The rows of Z fall into several groups, and each row is roughly a mix of its group's hidden directions.
Z (136 x 10):
[[-12  -9   9 -11   5   8   4 -21 -20 -12]
 [ 15  -4  -9  15  -8 -11 -16   8  19  10]
 [ 28   2  10 -11  -6  14  12   2  13   1]
 [ 13   1 -10  -8   6 -11 -31  -2  -6  -7]
 [  0 -31  -4  -4  14  -4   7 -12  -7 -11]
 [  8  14   4   6  16 -12  12 -18  18  -4]
 [ 11  -7 -14  -5  -5 -25   6  -9  17  -7]
 [ 25 -10  -5  -9 -23  -5  -8   4   5   6]
 [ 18 -16  19 -18   8   4   7   6   5  -7]
 [-13 -24   3  -7 -12  -3 -13   2 -20  -4]
 [ -5  -3  -2  -5   7  31 -18   6 -11   0]
 [ 18   5  14 -17   7   1 -13  -7   2 -20]
 [ 17   4  -7  -8   7  17 -28  -3   3  -1]
 [ 15  13  10  -3  -5  25   2  -8   7 -16]
 [ -1 -14  13  11   9 -11  21 -21   2   1]
 [ 24 -12 -11   1 -22  13   4  -3  -6   5]
 [-19  -3  -4  19  -8  17  13  -6 -14   3]
 [-14   2  -8   4  -9 -19 -22  17  -2   4]
 [ -7   1   5 -22   6 -17 -20 -12  -2 -10]
 [ 20   3   9  11 -17   6 -18  11 -11  -7]
 [ -9 -24 -10 -14 -12 -15  -7  -6  -8  -6]
 [  7  11 -14   8 -10  -3  -3  20  16  18]
 [ -2  17  -6  19  11   6   2  16 -19   8]
 [-14  17   2  17   4  16  11  19   0  -1]
 [ 16   1  -8   9  -3  25   9 -17 -12  -1]
 [  0   6 -14  10  -9  12  17 -15  18 -11]
 [ -5  13 -16   2 -16  21  -2  15  -1  13]
 [  1  15   2  20  19  -4   4   1 -23   1]
 [  8  26   6  -5  -9  -1  -1  17 -18   5]
 [-18  -2 -18 -14  -8  14   7   7   6  17]
 [ 10 -17 -15  18 -15  10  -3   5  -6  13]
 [ 16  -5 -10 -16   8  12 -15 -17  -7 -11]
 [-14 -11  10   0 -20  -1  17   7  19  -2]
 [-27   0  -6  11  -9  10  11   5   6  17]
 [  4  -1  -2   5  10  31  17 -10  -3  -5]
 [ -4 -23  -7   0  19  -3 -20 -11   5  -2]
 [-16   4 -13  13 -17  12 -10  14 -13   2]
 [-13   8 -21   7  13  -7  13  -3  12 -17]
 [ 10  -1  24   2  -7   0 -17  11  -1  20]
 [-13  -4  -6  16  -7 -19  -8 -18   8  15]
 [-16   8   2  -8 -14  -4 -12  18 -21   1]
 [-12  -3  17 -13  16   2 -13 -20  -5   7]
 [  1  -2  21   1 -11 -21   4  18  10 -10]
 [ 13   6   2  -3  25  11 -22  -7   3   5]
 [ 15 -16 -11  -5  -4  -6 -19   5  -3 -21]
 [-15  20   2   1 -10 -10  24   7   6   4]
 [ 15  11  11  11  25  -5   8   5  11 -10]
 [-21  -5 -10  10   8  13   0  -4   7  24]
 [  3 -11  -2 -14 -13   9 -13  26  10   3]
 [  7  12   7  18  23  -2   2 -14  15   2]
 [-13 -28 -10  -3   3   2  -5  -6  11  16]
 [ -5  -4  10   9   0  16  -8  12   7 -28]
 [ 13  -5   5   4  22  23  -9  -9   0  13]
 [ 16   8   7 -24  -9  18  -2  12  -1  -4]
 [  9  -8  15  -2   7   9 -25 -11  -9 -14]
 [ 11   8  -3   5  -8  19  27   8   7  -5]
 [  8  -1  -6  -3  -7 -12  -8  11   0 -33]
 [-14  14  -5  25  -6  11  -7   6  -7 -14]
 [ 11   1  -3   9   1  -2  -8  29 -15  15]
 [-13  -5  27   9   2   6  11  13  -2  14]
 [-10   3  -4  -4   0  23   4  12   5  26]
 [ -3   2  -3  -6  -6  25  24  10   2  11]
 [ -8   1  -9   3 -16  11  29  -1   1  12]
 [-20 -18   3  -1 -10   1 -10  -8 -18 -14]
 [ -8  -2  -6   4 -16   5  14  -6  15  26]
 [ -8 -12  17  -5  -8 -25   1  13   6 -12]
 [ 16  -1  -1   0  -7  -4  -9  16 -21  20]
 [ -8  -5  11 -25   3 -11  22  -1   5 -10]
 [  5   3  10 -13 -23 -22 -14  -3   1   3]
 [  8   5 -10  -4  22   8   7   0  12  24]
 [-14   6   4  -5  29   1 -13   2  14  -6]
 [  5 -15  12 -16   2 -15 -18  15 -10  -4]
 [-16  21   5  21   5   1   0  -3   0  19]
 [  5  11   0  -6  -2 -13 -25  14 -16  -8]
 [-17  -2 -26  -3  11  -5 -16  -7  -7  -5]
 [-15  -4 -22  18  11  -3 -12   8  -1  11]
 [ -6  29   3   7   5  -7   7  13   8 -16]
 [ -8  13  -2  28  17  -9   1   9  -8  -5]
 [ 13   8  -6  -1   9  -1 -19  -4   1 -28]
 [-13 -14  17 -15 -11 -12   2  -7  -7 -18]
 [  9  23  -5   9  13  15   9  16   0  10]
 [-11 -10 -23  13   5 -18 -15  -5   8  -2]
 [ -5  17  15  10 -13   2  24   4   7 -10]
 [-10 -10  -2   6   5 -24 -25  -5  -8   0]
 [ -7   7   5   0  -8  15  23   7   2  23]
 [-11 -10 -13  -3   5 -12   1  23   4  21]
 [ -6  22 -14  12   9 -13 -12  14   8  -6]
 [-21 -14  11  18  17   7   5   6  -1   8]
 [ 24   6   3  -7   1   9  25  -7  -7  -8]
 [-12   1  19 -11  -8  14  10  18 -15   4]
 [-31  -3   8   8  -4   0   3  18  -4   7]
 [ -7   8  -1 -20  22  -3  -4 -15   6  16]
 [ -1  -9  16 -13  11   6   6 -21  -8 -18]
 [ -4   8  18 -13   4 -11 -25 -14  -2   2]
 [ 10  11  -8   7  23   3  -5 -11 -20 -12]
 [ -7  12  21   9 -19 -13   5   8   4  13]
 [  5   6  -7  16   2  -4  -5  31  12   7]
 [-15  13  -7  20 -12 -12   9 -10  -7  14]
 [-11   0  23  -5   6   1   1  26 -11  -7]
 [-14   6  11  10   1 -12 -18   1   5  25]
 [ -5   4  19  12 -13  -2  -3  21  -6  17]
 [ -4   2   5  32   4   7  13   7   9  11]
 [  8 -20 -10 -15  22   5  -4  -3   1 -16]
 [  1 -18   7  13 -11 -15   3  21   8  10]
 [  9  17   6  -6  -6   8  21 -13 -19  -7]
 [-16  -5   9   6  -5  11  30   5   2   6]
 [  2   5   8  -1  23  18   9   7 -21  -4]
 [  7  16  -1   9  19  12   8  17 -15   9]
 [ 14  -8  -6  22  -1   5 -14 -18  -5  12]
 [  7  -3  13 -15   8   2   9 -23  13 -14]
 [  1  -3   2  -9 -25 -11  14  -2   3  22]
 [ -5  19  22  -6  -5   3  17   6 -17   0]
 [ 11  -2  -4  12 -11  26  19  -2  -8   2]
 [  1 -13   9  17  23  19   1   7   0  -5]
 [ 18  14  11  10   6  -2  21  -6  16   1]
 [ 12  -4  -3   9 -32   7  -2  -3 -13  -5]
 [-13 -18  -7   6  -6 -17 -12  18 -11   9]
 [-17  11   3  26   1 -10  -5 -14  11   1]
 [-13  14  21   7   7  15   1  15  -9   7]
 [-12  -4  -9  11 -21 -14 -17   1  -8  12]
 [ -7 -23  14 -15  12   2   0  -3 -13 -14]
 [ -2  15  26  14  -6  -5   0   7   6  16]
 [-16   9  -3  11   2  -3 -25   2 -20   5]
 [-29   0  -5  13  12   6  -8   2 -15  -1]
 [-21  -6   2  -4   5  15   3  25  -9  -8]
 [-21   1 -15  11 -12  12  18  -2   7   7]
 [-13   4  -7   5   3   4  12 -19 -25  -8]
 [ -2  20  -4   2  19  18  17  -1  -9   6]
 [ 11 -28  -9 -18   4   6  10  -6   1   1]
 [  6   6 -13 -11  -6 -16  11 -22 -11 -14]
 [  9 -25  17 -11  10 -13  -5  -5   3   8]
 [-19   4   0  -7  17   8 -21  -4 -16  -5]
 [ -2  24 -15  17  -6  11   1   9  -6  12]
 [  5   1  -2  16 -11  -2 -13  22  20  -8]
 [ 15  10 -11 -14 -10  18  18   9  -9  -2]
 [  0   9   3  -6  17  22  12   2 -22   4]]

Each list below has three rows that fit no group; the rest each fit one group, if only roughly. Name those rows in the order they come.
- z_513: [ -7 -18  23 -17   7  -6  10  -5   2  11]
- z_944: [-14 -29  10   5  14  -7   2 -11   2   2]
- z_203: [  2   0  26  -3  19  -7   3 -12  12  10]
- z_960: [11  0 13 13 26 -8 -9  1 16  2]
- z_721: [ 13   5  -7  -6  18 -15  12 -18  -4 -15]
- z_674: [  5  -3  -1   6 -20  -3 -19   7 -22  12]
- z_342: [ -8 -15   3   0  -3 -11 -19 -19  11 -16]
- z_29: [-23   4  -1   1 -11   9  11 -19 -14  11]
- z_48: [-13 -15   0  -5 -13  -8 -12   2  24 -12]
- z_636: [ -4  14  15  -9   0 -15   7   6   5 -27]
- z_62: [ 19  12  12   5 -12 -11   6 -15  19  -1]
	z_960; z_721; z_342
- z_189: [ -6  11  -5  -9   2  10 -23   5 -10 -22]
- z_496: [-20   8   3  10   9 -24   8  -8  -1  14]
- z_170: [ 22 -16   0 -13  -6  -3   2   4  14  20]
- z_314: [-14   0  -8  16  13   1 -11 -21 -17   2]
- z_498: [-17 -24   3  -9   3  -6  -3   1  16 -16]
- z_269: [-17  -9   4   0  20   2   9 -10 -21  -9]
- z_585: [  1  -4 -11  16  11  -1  -5  10  30   2]
- z_192: [ -5   0   1  -4  -4 -34   1   9  16   3]
- z_603: [  4  -5 -10  -7 -30   2 -14   8  -1  14]
- z_521: [ 14  14  21  12  -6 -14  13  12   4  -6]
- z_966: [-25  -9  12  17   7  -7  13  12   1  -1]
- z_64: [ 21  -7   4 -21  -3 -17 -15   1  -7   4]
- z_210: [-20  11   0   7  -6 -21   7  -5 -19  -5]
- z_63: [  5  -1   4 -15 -10  -3   7 -29  15  -5]
	z_189; z_496; z_521
- z_472: [  9 -25 -20   1  17  11  -1   4   1  -2]
- z_756: [-16 -20   1   5  11  -6  -5  -6   6  24]
- z_330: [  0 -18   3  -2 -22   1 -22  11  -8  -8]
- z_640: [ -1   0 -17   7   0 -17 -21  17 -14   3]
- z_815: [ -5 -27 -17 -15   3   8   9   6  -7  -4]
- z_528: [  1   5 -12 -12   3   5  25  -6   7  22]
- z_582: [ 10   8 -25 -16 -14  -2   2   3   0 -17]
- z_19: [-10   0  -2  20 -13  -5 -14   7  24   1]
- z_793: [ 11   0  11   3 -16  -1  17  10  -9  24]
- z_284: [-1 -5 11  9 25  4 -2 13 10 19]
	z_640; z_19; z_793
- z_937: [  7  17   5 -10   5  -6  10  24 -10 -16]
- z_229: [ -9 -14   8  -7  -2  19  13  19  15   7]
- z_774: [-14  -1  -5  15  -3 -10 -10   9 -26  10]
- z_574: [ -3  -5   4 -18   9 -17  -8  -5  -7  25]
- z_397: [ -7  -8 -20  -7  22  -5  17 -12   6  -2]
- z_235: [-24 -12  -8  -2  16  -6   8  16  12   2]
- z_780: [ 12   1   3 -19   0  12   7 -22 -18  -5]
- z_56: [15 12  5 11 11  8 12  7 13 22]
- z_244: [ 16 -20  -4 -10  -8   2  16  -9   8 -18]
- z_817: [-21  14  -2  10   2  -4 -19  19  -6  -1]
- z_673: [-13 -20   8  10  10   8 -22  -8  -9   4]
	z_937; z_574; z_397
- z_957: [  8  -8   5   2 -19  -4   3  12  -3 -29]
- z_70: [ -8  -4  14 -15  11 -19 -10 -15  10 -11]
- z_529: [ -3  -5  -5  20  12  -6 -16  21  -4  13]
- z_163: [  7  14  -4  14  -8  10  -7   6 -28   9]
- z_251: [-12  -4 -11   5  10 -20  -1  16  18  12]
- z_61: [  7   2  15   1 -24  -5  23   9   4  -6]
- z_801: [-14 -21  21  -6   2  -9 -11  14   5   1]
- z_416: [ -9 -25 -14  15   6  -1  -9 -17  -4   5]
- z_811: [-14  16  -4   8  -3  22   1  -8 -21  -5]
- z_447: [ -9 -15  -5 -19  -2 -16   6  -4  16  16]
- z_733: [ 13   6 -12   6 -15  -4  12  22  -5  15]
	z_70; z_529; z_733
- z_975: [-18 -10  13  -5 -26   9   9   5  -4   4]
- z_441: [ 14  -7  12   1  -5  16 -12  23  -1 -13]
- z_663: [ 20  13   2   8  10 -24   6  -2   9  10]
- z_393: [ 18 -10 -26  11   1   0  -5   3 -12 -11]
- z_268: [ 16   4  23  -7  12   5 -19  -7   4  -8]
- z_444: [ -5 -25  20 -10  -2 -13   6  12  -5  -1]
- z_537: [ -1 -15 -15  -5  -6  14   2  -9  23  14]
- z_532: [  8  11   7 -19  -5 -21  -2   4   7 -20]
- z_34: [ 10  12 -12   2 -16  10  -2  11  21  13]
- z_973: [ 25   7   2  -8   0   9   2 -17  -8 -19]
- z_598: [ 14   6  11  -5 -11   1  11  -1   8  29]
	z_975; z_393; z_973
